Look-ups in named tables: a row name and a column name give one cell, copied from the table.

Table Pib
         Zegigi  Las  Zib  Dipal  Dozugam  Kigaliv  Ked  Dasela  Fizu
Borupus      86   53   46    111      113      187  166      56   207
Bem          68  188  125    164      158       69  153     127   154
Vumono      166   73   66    112       50       50  138      91   183
Pivi        188   72   74    167      109      107   93      38    93
Rap         206  152  197     66      134      185  185     104   214

Bem, Las: 188
Bem, Kigaliv: 69
Rap, Ked: 185
Bem, Dozugam: 158
Pivi, Fizu: 93
Bem, Zib: 125
Rap, Fizu: 214
Rap, Kigaliv: 185
Borupus, Fizu: 207
Rap, Zib: 197
Bem, Zegigi: 68
Vumono, Ked: 138
Borupus, Zegigi: 86
Vumono, Dipal: 112
Rap, Dasela: 104
Vumono, Fizu: 183
Pivi, Dasela: 38
Pivi, Zegigi: 188
Vumono, Zegigi: 166

Lov =
cols = Vofo, Nozekuf, Gorezof
Meb: [17218, 28178, 64021]
Sikeda: [30071, 29863, 54353]
Sudar: [66716, 64876, 25181]
Nav: [53561, 75121, 34822]
Vof: [45621, 53532, 41325]
Mafogo: [57572, 27841, 31590]
Vilug: [26150, 38137, 57603]
Sukila: [46275, 15407, 41389]
Tadu: [17911, 31972, 64077]
Romepa: [66102, 78258, 25127]
Teba: [33983, 11110, 51105]
Kur: [33431, 24202, 51056]
Sapob: [62392, 43451, 28407]
Suru: [65686, 34586, 25106]

Teba, Gorezof => 51105
Vof, Nozekuf => 53532
Teba, Nozekuf => 11110
Sudar, Gorezof => 25181
Romepa, Nozekuf => 78258
Meb, Vofo => 17218
Nav, Gorezof => 34822
Sukila, Nozekuf => 15407
Teba, Vofo => 33983
Nav, Vofo => 53561

Kenuzas
cols = Leris, Bafov
Maz: [-18471, 37533]
Mip: [14730, 51215]
Dizu: [75760, 87949]
Doluba: [13792, -29815]
Dizori: [93383, 30341]
Nupaza: [-41603, -57817]
Lale: [88980, 62253]
Dubedur: [-5085, 67476]
Sipa: [-26557, 72900]
Zer: [48212, -29553]
Fozalab: [95429, 64938]

Doluba, Leris: 13792
Dizori, Leris: 93383
Maz, Leris: -18471
Fozalab, Leris: 95429
Mip, Bafov: 51215
Dubedur, Bafov: 67476
Dizu, Leris: 75760
Doluba, Bafov: -29815
Sipa, Bafov: 72900
Zer, Bafov: -29553
Zer, Leris: 48212
Lale, Bafov: 62253
Dizori, Bafov: 30341
Mip, Leris: 14730
Dizu, Bafov: 87949

Guguk =
fields: Vesime, Lemupup, Keso, Des
Meze: [3.2, 2.0, 5.4, 2.8]
Bok: [3.1, 2.7, 3.5, 3.1]
Fegeb: [3.1, 2.5, 4.1, 2.8]
Tivesud: [3.5, 1.1, 7.5, 2.8]
Tufuzug: [3.4, 1.5, 6.5, 2.8]

Tufuzug, Lemupup: 1.5
Bok, Vesime: 3.1
Meze, Vesime: 3.2
Bok, Lemupup: 2.7
Meze, Keso: 5.4
Tivesud, Lemupup: 1.1
Tufuzug, Des: 2.8
Fegeb, Des: 2.8
Bok, Keso: 3.5
Tufuzug, Vesime: 3.4
Meze, Lemupup: 2.0

Table Tade
cols = Rup, Tapur, Nofil, Mezusag, Puf, Bep
Bomu: [4778, 6568, 4148, 6701, 5584, 1970]
Nup: [2163, 2177, 2619, 1701, 222, 5741]
Bevun: [3909, 7188, 4984, 3661, 5728, 1850]
Buzivok: [2351, 4672, 3182, 7115, 3808, 5737]
Labuva: [460, 6910, 2657, 1292, 4187, 5082]
Rim: [395, 989, 2735, 7538, 163, 1914]
Gubi: [5631, 2296, 4973, 3505, 2456, 5576]

Rim, Bep: 1914
Rim, Mezusag: 7538
Bevun, Nofil: 4984
Labuva, Puf: 4187
Rim, Rup: 395
Bevun, Tapur: 7188
Buzivok, Mezusag: 7115
Gubi, Tapur: 2296
Labuva, Nofil: 2657
Bomu, Bep: 1970
Labuva, Tapur: 6910
Nup, Tapur: 2177
Gubi, Rup: 5631
Gubi, Puf: 2456
Nup, Bep: 5741
Buzivok, Bep: 5737
Row with the largest Nofil: Bevun

Kodu.tsv
	Sezosum	Vasev	Zogofa	Los
Pafupi	-0.04	-0.11	0.61	-0.71
Kiv	-0.18	-0.16	-0.04	-0.27
Vafaleb	-0.21	-0.16	0.21	-0.47
Fumali	-0.28	-0.18	-0.35	-0.17
Pasisuv	-0.17	-0.18	0.12	-0.48
Ped	-0.11	-0.09	0.84	-0.76
Fesi	-0.21	-0.24	-0.64	0.06
Punivez	-0.26	-0.23	-0.62	0.09

Zogofa of Pasisuv is 0.12
Vasev of Fumali is -0.18
Zogofa of Pafupi is 0.61
Los of Punivez is 0.09
Vasev of Punivez is -0.23
Vasev of Ped is -0.09
Vasev of Pafupi is -0.11
Zogofa of Kiv is -0.04
Sezosum of Kiv is -0.18
Zogofa of Ped is 0.84
Sezosum of Punivez is -0.26
Los of Ped is -0.76
Los of Vafaleb is -0.47
Sezosum of Fesi is -0.21
Zogofa of Vafaleb is 0.21
Los of Kiv is -0.27

Mebekeg =
	Tul	Vegelu
Kogev	42.11	-10.25
Duporoz	-31.58	81.65
Miki	-32.27	78.82
Dedi	15.30	45.33
Pumefa	38.24	-39.49
Ped	-22.79	37.60
Nuvas	-8.22	-12.33
Temi	59.32	19.60
Kuvute	63.72	33.96
Pareva	-51.07	2.83
Dufase	-53.59	-13.62
Rufoga	36.86	-30.50

Tul of Pareva is -51.07
Vegelu of Miki is 78.82
Tul of Temi is 59.32
Tul of Kogev is 42.11
Tul of Rufoga is 36.86
Vegelu of Ped is 37.60
Vegelu of Pareva is 2.83
Vegelu of Kuvute is 33.96
Vegelu of Rufoga is -30.50
Tul of Nuvas is -8.22
Vegelu of Dedi is 45.33
Vegelu of Duporoz is 81.65
Vegelu of Temi is 19.60
Vegelu of Pumefa is -39.49
Tul of Dedi is 15.30
Tul of Dufase is -53.59
Vegelu of Dufase is -13.62
Tul of Ped is -22.79

